In the data rows, zero lies at 4.5, halfway between 4 and 5.
Some points:
[2 6 3 4 3 4 3 3 6 3 5 5 7 5 6 5 6 5 5 4 6 6 3 3 5 3 4 8 8 7 0 7 5 2 5 3 4 3 4 1 6 5 4 4 7 6 3 5 5 1 0 5 3 4 7 4 4 3 6 6 3 4 4 3]
[3 7 2 3 5 4 2 3 6 6 5 5 0 1 4 6 2 6 5 3 7 5 9 4 2 5 5 6 4 5 5 3 8 6 2 5 4 4 1 5 3 7 3 6 5 4 3 4 5 4 8 4 3 6 5 7 5 6 6 5 4 1 6 4]
[5 4 4 5 0 4 3 3 4 3 5 3 4 4 4 5 4 2 8 5 7 6 4 7 7 4 6 4 6 2 6 6 5 4 9 4 3 7 5 4 4 5 4 5 5 3 6 6 7 6 4 6 7 6 3 5 6 1 5 3 9 4 8 4]
[1 3 3 3 2 4 6 5 6 3 3 3 8 5 9 2 2 7 3 6 4 3 4 2 8 4 8 8 4 5 8 3 4 5 4 0 5 5 6 6 4 5 5 9 4 3 5 6 4 7 4 5 4 6 3 3 5 3 4 4 2 4 4 6]
[2 3 8 2 2 6 6 7 7 5 8 4 5 1 5 5 4 3 5 7 5 2 5 3 2 7 5 1 6 8 5 5 3 7 6 5 3 4 5 6 5 4 6 3 6 5 3 6 6 3 3 1 3 6 5 6 4 7 5 3 6 7 6 7]
[7 4 6 5 6 5 5 5 2 6 4 3 5 0 4 1 7 8 4 2 9 4 3 1 6 3 3 4 3 5 7 5 4 5 7 4 5 6 5 6 5 4 5 5 5 6 2 5 6 4 4 5 5 5 3 4 5 4 6 5 3 4 5 3]
[6 7 9 8 4 6 6 5 3 5 4 2 2 6 3 5 4 5 6 4 2 4 8 4 3 2 5 6 5 4 4 2 5 6 4 3 6 6 4 6 6 6 7 7 2 6 6 5 5 4 1 4 4 2 7 6 4 5 4 2 5 2 5 5]
[2 5 4 7 6 4 3 3 4 4 1 3 4 2 6 2 6 7 4 4 2 3 0 6 6 7 4 3 7 7 0 5 4 9 5 4 5 4 4 4 4 5 6 4 2 5 6 4 4 6 5 7 6 4 2 6 4 9 6 3 6 5 4 6]
[4 5 6 5 3 3 4 2 4 6 2 5 3 4 3 7 6 1 3 6 4 5 5 5 6 7 5 7 5 4 6 6 5 4 6 6 3 8 6 8 7 2 4 7 5 5 5 4 2 2 7 5 2 4 3 3 5 6 5 2 2 4 1 5]
[6 5 7 4 5 4 4 4 4 9 3 5 7 8 5 5 3 3 4 4 9 5 2 6 3 7 4 9 5 4 2 4 5 3 1 6 5 4 6 2 3 4 5 5 2 4 4 4 6 5 3 4 3 4 4 3 5 6 2 2 5 6 8 4]
[8 4 8 2 4 3 4 6 5 2 4 5 2 9 5 3 2 5 4 4 3 5 4 5 6 4 4 6 4 5 4 4 4 5 6 7 6 2 3 5 3 7 4 6 8 6 4 4 5 3 4 5 6 6 3 2 5 9 5 5 4 5 4 6]
[4 5 3 6 6 6 6 5 0 4 8 6 4 7 6 3 3 4 7 5 4 7 9 4 4 9 3 3 4 7 2 5 5 3 4 3 4 3 9 3 6 5 5 1 4 5 5 3 5 1 7 6 7 7 5 5 7 5 7 5 4 4 6 5]
[2 2 5 5 4 4 7 6 6 6 8 3 3 6 5 5 7 2 3 4 7 4 6 7 5 3 4 7 3 6 4 4 4 2 5 2 8 2 3 4 4 3 4 2 5 5 7 7 3 7 5 6 6 4 2 4 2 6 4 6 4 5 3 3]
[4 5 6 3 7 5 5 3 7 6 3 0 6 4 3 6 3 5 3 4 3 3 7 7 5 4 4 3 3 4 5 5 4 1 4 6 3 7 9 5 5 5 0 1 4 5 3 4 4 4 4 6 9 4 5 5 4 4 4 7 4 6 5 6]
[6 4 2 3 6 5 3 0 6 0 6 1 3 6 5 6 6 6 5 6 6 6 3 4 3 6 4 5 3 3 3 3 3 8 4 6 4 5 7 4 4 4 6 4 5 4 4 6 6 8 4 4 3 4 7 1 4 2 4 4 7 4 1 6]
[4 4 6 5 5 4 5 7 2 3 2 7 6 2 5 4 3 4 5 5 4 3 3 5 6 7 6 5 1 4 6 6 4 3 1 6 0 6 1 4 4 5 5 4 3 4 6 8 2 5 2 2 6 6 7 4 3 4 4 5 5 3 2 3]
[6 4 7 7 0 6 5 4 5 5 3 5 5 4 5 7 6 7 4 5 4 6 1 1 4 4 4 3 4 4 6 3 5 5 1 4 5 1 4 5 4 5 3 0 4 3 4 3 4 2 8 5 5 3 6 4 4 2 5 4 4 4 3 5]
[5 5 5 3 7 4 4 6 4 3 4 4 1 9 4 4 5 4 7 0 5 3 3 4 1 6 5 0 5 6 6 5 6 1 5 4 6 7 5 6 5 4 6 2 4 4 6 3 3 4 4 4 3 6 3 7 6 1 3 9 2 3 4 6]
[6 5 1 5 4 1 6 2 2 7 7 5 3 3 3 4 5 2 3 3 1 4 3 4 5 3 4 8 4 4 8 4 5 5 5 6 5 5 5 2 2 3 5 3 6 3 4 3 4 5 3 3 4 5 9 8 5 5 5 6 6 8 4 6]
[4 7 3 5 2 8 4 6 5 1 5 8 7 5 3 0 5 4 2 2 5 5 8 3 4 6 6 2 6 3 5 4 4 4 4 6 4 5 4 3 3 4 1 5 4 5 4 3 5 8 3 6 3 2 1 4 4 5 2 4 7 4 3 5]
[6 3 3 5 5 3 0 4 5 8 9 5 6 7 5 5 5 5 4 5 1 3 5 4 0 4 3 2 4 4 6 5 2 7 3 3 3 5 3 5 5 4 5 8 3 4 5 4 4 3 4 5 9 4 4 2 3 5 3 4 5 4 4 0]
[6 2 2 4 4 3 6 9 5 4 1 5 6 3 3 3 4 5 3 5 5 4 6 8 6 3 1 6 4 3 0 3 3 7 4 5 6 4 3 6 5 4 4 7 6 7 5 4 2 5 6 4 3 4 8 6 4 0 4 5 4 6 5 3]
[7 5 0 4 5 6 6 4 5 6 5 3 5 6 4 5 3 5 5 8 3 3 5 4 8 4 6 1 5 3 6 6 6 3 4 6 4 3 2 5 6 5 8 1 3 7 3 4 3 7 4 4 2 3 4 5 3 7 4 4 1 4 7 3]
[5 3 6 5 9 5 5 2 5 5 3 9 2 0 5 8 4 4 6 5 1 6 4 1 4 3 4 2 5 4 5 5 4 4 4 5 7 3 6 4 4 5 3 6 5 4 7 5 6 7 5 5 4 4 5 4 4 3 4 5 1 7 7 5]
[3 4 4 7 6 6 6 4 6 3 4 4 7 5 4 4 4 4 5 3 7 7 2 8 3 0 5 1 5 3 6 5 5 5 5 5 4 2 5 4 5 3 4 9 3 4 4 6 5 2 8 2 5 4 7 5 8 8 4 5 5 4 3 5]
[5 5 4 4 9 6 2 9 3 4 3 6 6 6 5 7 6 6 4 8 2 6 5 7 5 2 5 7 5 4 5 3 5 4 7 4 4 7 2 4 4 5 3 1 6 2 2 3 7 4 5 4 2 3 2 5 6 4 6 3 7 5 4 3]
These points spread out most along one direction. Take the direction at right angles to it along which they spread out most. Go by this last direction. How many in every 100 of the points above lie lower along it than each point below? Answers are rounded to whole numbers. More than half of the points above lie lower than the first one.
[6 4 2 3 6 5 3 0 6 0 6 1 3 6 5 6 6 6 5 6 6 6 3 4 3 6 4 5 3 3 3 3 3 8 4 6 4 5 7 4 4 4 6 4 5 4 4 6 6 8 4 4 3 4 7 1 4 2 4 4 7 4 1 6] 58
[5 5 4 4 9 6 2 9 3 4 3 6 6 6 5 7 6 6 4 8 2 6 5 7 5 2 5 7 5 4 5 3 5 4 7 4 4 7 2 4 4 5 3 1 6 2 2 3 7 4 5 4 2 3 2 5 6 4 6 3 7 5 4 3] 65
[7 4 6 5 6 5 5 5 2 6 4 3 5 0 4 1 7 8 4 2 9 4 3 1 6 3 3 4 3 5 7 5 4 5 7 4 5 6 5 6 5 4 5 5 5 6 2 5 6 4 4 5 5 5 3 4 5 4 6 5 3 4 5 3] 38
[4 5 6 5 3 3 4 2 4 6 2 5 3 4 3 7 6 1 3 6 4 5 5 5 6 7 5 7 5 4 6 6 5 4 6 6 3 8 6 8 7 2 4 7 5 5 5 4 2 2 7 5 2 4 3 3 5 6 5 2 2 4 1 5] 23
[6 3 3 5 5 3 0 4 5 8 9 5 6 7 5 5 5 5 4 5 1 3 5 4 0 4 3 2 4 4 6 5 2 7 3 3 3 5 3 5 5 4 5 8 3 4 5 4 4 3 4 5 9 4 4 2 3 5 3 4 5 4 4 0] 27
[3 4 4 7 6 6 6 4 6 3 4 4 7 5 4 4 4 4 5 3 7 7 2 8 3 0 5 1 5 3 6 5 5 5 5 5 4 2 5 4 5 3 4 9 3 4 4 6 5 2 8 2 5 4 7 5 8 8 4 5 5 4 3 5] 42
[5 4 4 5 0 4 3 3 4 3 5 3 4 4 4 5 4 2 8 5 7 6 4 7 7 4 6 4 6 2 6 6 5 4 9 4 3 7 5 4 4 5 4 5 5 3 6 6 7 6 4 6 7 6 3 5 6 1 5 3 9 4 8 4] 92
[3 7 2 3 5 4 2 3 6 6 5 5 0 1 4 6 2 6 5 3 7 5 9 4 2 5 5 6 4 5 5 3 8 6 2 5 4 4 1 5 3 7 3 6 5 4 3 4 5 4 8 4 3 6 5 7 5 6 6 5 4 1 6 4] 8
[2 2 5 5 4 4 7 6 6 6 8 3 3 6 5 5 7 2 3 4 7 4 6 7 5 3 4 7 3 6 4 4 4 2 5 2 8 2 3 4 4 3 4 2 5 5 7 7 3 7 5 6 6 4 2 4 2 6 4 6 4 5 3 3] 81
